Rotation paths and how fast each direction turns (degrees a step):
Each turn is a multiple of 5 degrees from 10 to 175, or 0.
Path 1:
 1.25 -2.84 -0.04  0.53 -0.11  4.46  1.34  0.02 -0.57 -6.84
-5.97 -1.89  2.23  0.43  2.31  1.14 -3.85 -0.24 -0.29 -3.87
-1.08 -0.89  4.59 -1.91 -2.23 -2.75 -4.56 -1.65 -4.12  1.29
 2.25 -2.11  0.60  0.60 -5.06 -1.71  3.20  0.31 -5.38 -0.96
-3.17 -0.47 -3.47  0.11 -0.51  2.83  3.95 -1.57 -3.41 -4.43
-2.50  2.67  1.91 -2.93  1.27  4.94 -3.32 -1.86 -1.42 -3.64
 0.60 -1.63  4.26 -0.35 -3.54  1.06 -5.45  2.75 -1.03 -1.73
-1.55 -6.79 -1.38  1.20 -3.83 -2.35 -1.02 -0.55 -2.95 -0.49
-0.44 -2.17 -0.30 -1.61  1.96 -0.37  2.75 -5.51 -5.18 -2.34
-0.76  3.90  4.39 -0.63  0.80  1.46  1.74  0.51 -3.60 -5.04
-4.77  2.10  0.82  0.37 -5.31  1.50 -2.73  2.89 -1.54 -1.69
-0.06 -3.83 -1.99 -1.82 -4.73  2.64 -3.67 -2.78 -2.52  1.39
 3.93 -5.34  0.77 -0.50  1.43  1.99  0.46 -1.56 -3.25 -3.76
-4.00 -1.24  2.23  0.81  2.50 -1.95  0.39  1.10 -2.19 -6.58
-5.30  2.57  3.25 -1.36 -2.99 -2.28 -2.47 -2.59 -2.69 -0.55
 1.86  0.01  2.08 -0.50 -6.40  2.24  0.35 -1.13 -4.65  1.72
 0.31 -3.70 -3.23  0.64 -1.27  4.55  2.16  2.01 -3.72 -3.08
-3.30 -1.29 -1.64 -2.81  3.14  1.79 -3.22 -1.50 -1.15 -5.52
-0.21 -0.04  5.88 -1.54 -1.52 -1.72 -4.70 -1.52 -0.49 -3.39
-1.43 -3.47  3.45  3.08 -5.59 -1.84  0.82  0.50 -3.19  0.17
-2.95 -2.18 -2.77 -0.40 -0.43  1.44  2.99 -2.39 -6.35  0.40
 0.89  2.90 -0.11 -4.03  1.52  3.33 -0.13 -0.61 -4.30 -4.69
-1.19  0.93  2.26 -0.29 -4.02  1.58 -3.49  2.77  0.95 -5.93
Directions:
 0.92 -1.94 -0.93 -0.42  0.23  2.02 -2.74  0.59  1.98 -0.87 => 65
-0.85 -0.76  0.62  0.40 -1.37  0.78 -1.28 -0.91 -3.14 -2.37 => 0
 2.64 -0.07  2.03  1.19 -0.69  0.26  1.12  2.54 -0.03 -1.25 => 115
Path 2:
-2.94  1.21  3.06  2.27  0.51  0.33  5.97  0.91  0.54  1.09
 0.31  1.14 -0.88  2.02  4.51  3.87 -1.41 -0.61  2.28 -3.18
 0.99 -2.93  2.83  2.58 -1.56  3.56 -0.01  1.33 -4.76 -0.06
 4.63  2.47  1.62 -1.46  2.92 -2.15 -3.95  0.70 -1.41 -0.67
-2.30  0.01 -2.18 -1.70 -1.82 -2.07  0.93  4.89 -4.13 -0.36
-0.67 -0.33 -1.57 -3.55  1.86 -0.27 -2.82  1.26  3.89  4.20
-1.29 -5.80 -1.06 -2.20 -0.87 -1.35  3.53 -1.64  0.19 -1.33
 3.56  2.53 -2.49 -0.72 -0.52  1.78  1.60 -4.64  1.62  2.31
 1.14  0.49  1.89  2.68 -3.23 -0.60  4.32  2.19  2.18 -2.69
 0.43  1.61 -2.95  4.95  0.30  0.98 -4.24 -0.53  1.69 -1.09
-2.42 -1.68  4.74  1.14 -4.25  0.03 -2.83 -0.08 -1.96 -0.61
-0.77  2.67  0.74  0.34  3.88 -4.27 -2.60 -2.92 -1.70  0.95
-5.47  2.17  0.78 -2.97 -0.12  1.49  2.69  1.71 -2.38 -0.84
-0.04 -1.04  0.21  0.12  6.06  1.84  0.71  0.91  2.59  3.56
 1.58 -4.19  0.09 -2.06  0.34  3.32  2.05 -0.10 -1.93 -4.05
 6.33  1.18 -0.91  0.58  0.00  0.82 -0.11 -0.02 -1.99  3.71
 1.93  0.50 -0.16 -1.47 -3.08 -2.88  0.18  4.60  0.85 -3.93
-1.32 -0.76 -5.08  1.83 -1.28 -1.69 -3.68  0.66  0.79  3.60
-2.46 -2.33  2.86 -3.23 -3.75 -1.71 -1.14 -2.20  2.65 -0.32
-0.98  1.13 -1.92  1.60  2.00 -3.30  2.58 -5.43 -0.27  1.40
-2.16  3.85  1.81 -0.62 -2.01  3.92  3.22 -0.60  1.88 -2.00
 0.73 -0.89  1.02  6.32  3.70  1.14  0.64  0.95  1.38  0.63
 0.53 -0.57  1.63 -0.05 -0.85  3.59 -3.62 -0.49 -2.89 -4.78
Directions:
 1.77  2.20  0.87 -1.11 -0.51 -1.65  1.42 -1.67 -2.14 -0.02 => 90
-2.33 -0.39 -0.31 -2.02  1.46  0.08  2.24 -1.75  1.01  1.13 => 55
Path 3:
 5.35  1.89  1.65 -0.36  3.75  0.52  2.22  1.31 -4.41 -0.67
 2.09 -3.37  1.35  1.70  2.80 -3.53 -1.31 -2.08 -3.89  3.97
 7.23 -0.40 -1.94 -0.66  0.12  1.49 -0.89  1.79 -3.36  1.43
 1.90  2.37  0.26 -0.59  4.31 -0.80  0.10 -3.16 -2.73  5.56
 4.69 -1.19  1.98  3.53  1.59  1.48  2.06  2.25 -4.74  1.35
 4.23 -0.81  0.53 -2.32  3.68 -3.99 -1.49 -2.19 -3.96  1.13
 4.73 -1.73 -1.78  2.36 -0.24  1.83 -1.07  0.55 -2.84  5.41
 4.52  3.86  0.53 -2.03  4.44  0.23  1.49 -0.42 -3.51  1.54
 1.93 -2.80  2.43  4.06  2.48 -1.04  0.54 -0.61 -4.33  4.15
 7.01 -0.78 -0.60 -1.93  1.67 -1.12 -0.90  1.07 -4.11 -0.67
 2.49 -0.06 -1.08  0.51  2.37 -0.65 -1.38 -2.70 -2.40  6.98
 5.60  1.92  0.81  1.19  2.23  2.63  2.49  2.22 -4.06  1.09
 2.10 -1.11  2.37  0.31  4.50 -3.81 -0.33 -2.39 -4.17  2.61
 6.23 -2.63 -1.15  1.45 -0.62  0.77 -1.05  1.78 -3.69  2.39
 3.83  2.97 -1.00 -2.69  3.99 -0.86 -0.48 -2.56 -2.68  3.91
 3.10 -0.78  1.86  4.48  1.62  1.65  1.83  0.94 -3.99  4.16
 5.16 -0.19  1.51 -1.88  3.77 -2.67 -0.03 -0.31 -4.53 -0.97
 3.60 -3.07 -1.28  2.02  0.52 -0.58 -2.01 -1.13 -3.05  5.93
 6.18  3.33 -0.80 -1.68  2.69  1.86  1.19  0.86 -3.35  1.41
 1.10 -0.52  2.58  2.57  4.07 -1.71  0.90 -2.10 -3.87  4.86
 6.62 -2.02  0.44  0.57  0.89 -0.11 -0.01  2.23 -4.65 -0.75
 3.36 -0.07 -1.26 -1.52  2.72 -2.41 -2.27 -3.08 -2.57  4.96
 5.05  1.05 -0.33  2.48  0.97  3.55  1.68  1.87 -3.46  3.63
Directions:
 0.86  1.14 -2.74 -1.44 -1.13  1.35 -1.27 -0.52  1.23  2.03 => 95
-0.80  1.39  0.24 -2.49  2.02 -2.16 -0.47 -2.09  0.18 -0.26 => 160
Path 4:
 1.42  3.11 -4.90  1.35  0.62  0.86  1.52 -1.98  5.06 -1.09
 2.24  2.25 -5.68 -2.77 -1.39  0.28  1.29 -3.95  1.40  1.37
 2.23  3.19 -4.06 -0.28 -3.59  2.25  3.76 -1.00 -2.09  1.01
 1.83  4.15 -0.80  1.34 -2.01  0.89  5.91 -1.39  1.25 -2.27
 0.65  2.73 -0.34  1.39 -2.16 -0.94  3.07 -5.90  3.40  0.32
 0.44  2.58 -4.05  3.50 -2.97  1.04  0.28 -3.57  2.18  3.22
 1.75  3.35 -6.15  1.77 -0.38  2.29  1.43  0.03  2.91 -0.37
 2.67  2.91 -4.54 -3.30 -0.61  0.34  3.38 -2.83  1.66 -1.16
 1.99  3.00 -2.16 -1.17 -4.04  0.79  4.10 -3.78 -1.70  1.50
 1.01  3.94 -0.91  4.02 -3.37  1.77  4.79 -1.44  0.49 -0.41
 0.70  3.21 -1.62  2.61 -0.64 -0.33  2.77 -3.92  5.18 -0.98
 1.08  2.07 -4.95  0.57 -1.56  0.06 -0.24 -4.79  2.87  2.60
 2.07  3.02 -6.45  0.69 -2.11  2.64  1.54 -0.03  0.11  1.49
 2.63  3.63 -3.60 -1.60 -0.88  1.33  4.84 -0.79  0.97 -2.60
 1.75  2.85 -0.44 -1.15 -3.14 -0.57  4.77 -5.15  0.47  0.09
 0.36  3.26 -1.26  4.21 -4.23  1.16  2.89 -3.28  0.54  2.09
 0.79  3.45 -3.30  4.01 -0.61  1.26  2.01 -1.44  4.59 -0.53
 1.74  2.33 -5.34 -1.31  0.00 -0.09  0.90 -4.10  3.98  0.45
 2.12  2.71 -5.61 -1.58 -2.91  1.75  1.99 -2.15 -1.22  2.12
 2.17  3.94 -2.66  0.56 -2.53  2.21  5.39 -0.02 -0.65 -1.35
 1.39  3.28  0.00  0.59 -1.74 -0.48  5.08 -4.38  2.55 -1.66
 0.35  2.58 -1.82  2.88 -3.20 -0.18  1.34 -5.36  2.11  2.73
 0.85  3.25 -5.18  3.81 -1.54  2.29  0.75 -0.71  2.90  1.27
Directions:
-0.16  0.67 -0.69  2.60 -0.75  1.87  0.19  2.99 -1.24  0.07 => 110
 1.24 -0.05 -1.97 -3.26  0.29  0.68  0.46  1.33 -1.84 -0.53 => 65
-2.08 -0.62 -2.21  0.18 -1.11 -2.15  2.47  0.50  0.58  0.39 => 0
Path 5:
 3.06  1.72 -2.34  0.53  1.20 -0.79 -4.40 -4.74 -0.52  1.24
-2.83 -1.50 -3.25 -0.75  3.65 -2.40 -0.82 -4.59  1.39  0.63
 1.31  0.06  1.30 -4.02  6.10 -1.41 -1.68 -1.59 -0.72  0.25
-0.38  3.93  1.27  1.90  4.84 -2.27 -1.72 -1.12  2.84 -0.62
-1.89  1.01  3.78 -0.25  2.50  1.35 -0.14 -4.03  2.33  3.85
 3.04  1.13 -0.30  0.08  1.48  0.06 -4.58 -1.50  1.96  4.91
-1.82 -1.36 -3.19  0.40  2.93 -2.39 -0.38 -0.94  4.20  4.03
 2.08 -1.28  0.97 -3.71  4.91 -0.86  1.40  1.07  1.29  3.44
 2.56  3.42  0.61  1.95  3.78 -2.10  1.38  2.05  3.62  1.36
 0.15  1.27  2.45  1.15  0.82  1.01  4.27 -2.48  3.22  4.41
 5.60  0.91 -0.71  0.29 -0.45  0.71  0.12 -1.38  0.89  5.21
 1.24 -0.74 -5.29  1.46  0.75 -2.37  2.62 -1.70  2.71  2.94
 2.76 -1.67 -1.24 -3.21  3.15 -0.96  4.88 -1.32 -0.63  1.68
 4.72  3.80 -0.88  1.29  3.06 -2.22  2.99 -0.47  0.35 -1.34
-0.01  2.24  0.94  1.69  1.01  0.22  4.91 -5.31  0.89  0.26
 4.70  1.55 -0.51 -0.41 -0.17  1.08 -0.34 -5.34 -1.86  2.16
 0.74  0.39 -5.35  1.41  1.28 -2.69 -0.64 -4.69  0.63  0.02
-0.16 -1.62 -1.18 -3.76  4.44 -1.27  1.55 -4.24 -1.49 -0.33
 2.80  3.44  0.16 -0.28  5.34 -2.40 -1.42 -1.81 -0.28 -2.36
-2.69  2.78  2.21  1.78  3.11 -0.50  0.59 -5.28  1.94 -0.13
 1.70  1.16  2.21 -1.30  1.76  1.46 -3.55 -4.85 -0.29  3.39
-0.33  0.44 -3.41  1.34  2.46 -2.28 -4.40 -2.71  2.59  2.39
-2.17 -2.36 -0.26 -3.23  5.15 -1.48 -0.11 -1.64  1.77  2.76
Directions:
-1.76 -1.91  1.60 -2.01  0.09  1.30  1.98 -1.43 -0.58  0.99 => 140
-2.07  0.19  1.10 -0.55  1.55 -0.16 -3.51 -1.08 -0.05 -0.71 => 20
-0.10  1.15  0.49  0.25  0.71 -3.18  0.50 -0.96 -1.58  2.52 => 0
 0.17  2.52  3.09  1.70 -0.77  1.35  0.60 -0.76  0.37 -0.16 => 70
Path 6:
 3.44 -1.86 -1.39  0.03 -1.34 -0.97 -1.17  2.09 -6.60 -1.85
 0.25 -3.72 -2.63 -1.80  1.22 -1.09  2.15 -4.15  2.87 -4.27
 0.72  1.05  4.64  0.82 -0.26  2.03  1.31 -3.47  3.63  4.27
 0.27  3.50 -0.75 -0.90 -2.40  1.21  2.86  3.96 -4.54  3.21
-4.75  0.43 -6.02 -1.48  1.42 -1.90 -1.34 -0.36 -0.51 -2.66
 0.55 -1.05  1.16  3.51  3.80  1.88 -4.83 -1.66  3.84  0.61
 4.53 -0.05  3.40  1.35 -1.96  1.38  1.60  5.72  0.02 -1.05
-3.75 -1.49  0.81 -3.05 -3.12 -4.31  2.16 -0.06 -1.80 -3.51
-0.14 -1.67  0.66 -0.34  2.21 -0.91 -2.80 -6.78 -2.02  2.71
 6.34  0.96 -2.97  0.58  0.27  3.77  2.33  0.15  0.52  2.28
-4.46  2.09 -1.63 -1.31 -2.52  1.19  4.20  2.15  3.55 -1.86
-5.74  1.54  3.08  1.21  2.52 -1.05 -3.51 -0.29 -1.59  2.47
 5.19 -0.35 -2.19  1.91  2.07 -1.53 -3.69  3.05 -3.22  0.39
 1.52 -3.46 -1.92 -0.77 -2.96 -0.16  0.66  0.56  4.27 -5.28
-2.22 -0.81  7.13 -0.65 -0.48  1.39  1.12 -3.46  0.99  0.06
 2.84  2.59  0.42 -0.04  0.67 -2.13  2.49 -0.02 -5.84  3.64
-0.81 -1.12 -7.97 -1.36 -1.27 -1.28  0.86 -0.88  1.13  0.18
-2.83  0.06  0.89 -0.12  2.07  5.42 -2.80 -1.55  4.80  0.61
 1.66  4.72  3.79  2.54  1.22  0.81  0.37  4.62 -1.75 -0.40
-1.96 -2.15 -2.47  1.46 -2.59 -6.00  0.23  2.57 -1.93 -2.61
-0.29 -5.94  0.98 -2.11  1.57  0.09 -3.85 -3.82  1.04  0.29
 6.69  2.55  2.83 -1.61  0.33  2.81  1.37 -1.36  0.53  0.05
-2.09  2.63 -1.61  1.07 -4.85 -0.86  5.58 -0.25 -0.58 -0.94
Directions:
-0.22 -1.80 -2.08  0.51 -2.94  0.85  1.01  1.78 -0.88 -0.30 => 115
-0.81  1.17 -1.52 -0.10 -1.13 -2.79  0.72 -0.84  2.14 -1.77 => 120
 0.56  0.31 -1.56 -2.58 -0.87 -0.55 -3.18 -0.50 -1.03  0.58 => 90
Path 7:
 0.83  3.52  1.36  0.51  2.57  5.89 -2.37  2.34 -1.03 -2.68
 0.91 -2.83  3.46 -3.09 -1.32 -4.38  3.63 -1.99  1.26 -1.86
-2.54  3.93 -0.05  1.64 -1.14  0.63 -5.49  2.44  2.61  1.97
-0.75  1.84  0.28 -2.41  1.43  2.06  6.63 -1.21 -0.83 -3.61
 4.36 -0.86  3.75 -0.31 -2.51 -1.05 -5.19  0.69  2.02 -0.41
-7.52  1.54  0.23 -0.69  2.36 -1.46  2.06  0.06  1.69  0.05
 5.12  4.38  0.05 -0.48 -4.14  2.39  0.56  1.20 -0.68 -1.56
-1.75 -3.43  4.07 -2.10  4.37  0.53 -1.06 -1.77  3.61 -1.22
-1.80  4.03 -0.95  1.12 -4.77 -4.54 -0.45  2.00 -1.01 -1.84
 0.80  2.38  2.45 -1.47  3.00  5.64  2.12  0.20  2.34  2.59
 0.27 -2.70  0.07 -2.64 -2.82 -2.73 -1.73 -0.50  0.63 -6.47
-1.72  5.08  3.46  2.97  2.12 -1.84 -0.53 -0.40  1.72  3.97
-1.08 -0.72 -1.11 -3.53 -2.92  3.78  3.02  3.80  0.19 -3.34
 2.85  1.88  2.81 -1.50  1.21 -1.84 -3.48 -5.56  1.80 -0.03
-4.30 -0.19  0.87  3.28 -0.05 -1.11  1.82  5.35  2.39 -2.52
 1.78  4.02  2.12 -5.11 -2.09  2.02  0.30 -1.71 -2.95  1.71
 0.22 -2.50 -0.44  1.14  0.81  0.36 -0.55 -0.62  7.34 -3.35
-2.55  4.43  3.06  0.19  0.47 -2.29 -1.54  1.28 -5.04 -1.79
 1.60 -0.24  1.19 -1.80 -2.54  2.05  4.19  1.21  5.33  2.96
-1.78  1.16 -0.69 -2.19  1.09  1.14 -5.67 -1.65 -0.47 -5.12
 0.89  2.32  3.67  3.06  0.21 -3.77  5.13  0.16  1.74  0.36
-1.54  0.13  1.10 -4.04 -2.25  4.20 -3.61  4.09  0.15  0.55
-0.27  2.05 -0.99 -1.16  0.86 -2.51  2.43 -6.18  3.00 -2.66
Directions:
-1.33  1.63  2.90 -0.31 -1.64  0.90  0.08 -0.58  1.62 -1.69 => 0
 0.74 -2.70  0.66 -2.94 -1.06  0.08 -1.28 -0.92  1.05  0.83 => 125
-0.92 -1.25  0.02  0.01  1.20 -0.69  3.62 -1.08  1.89  0.35 => 170
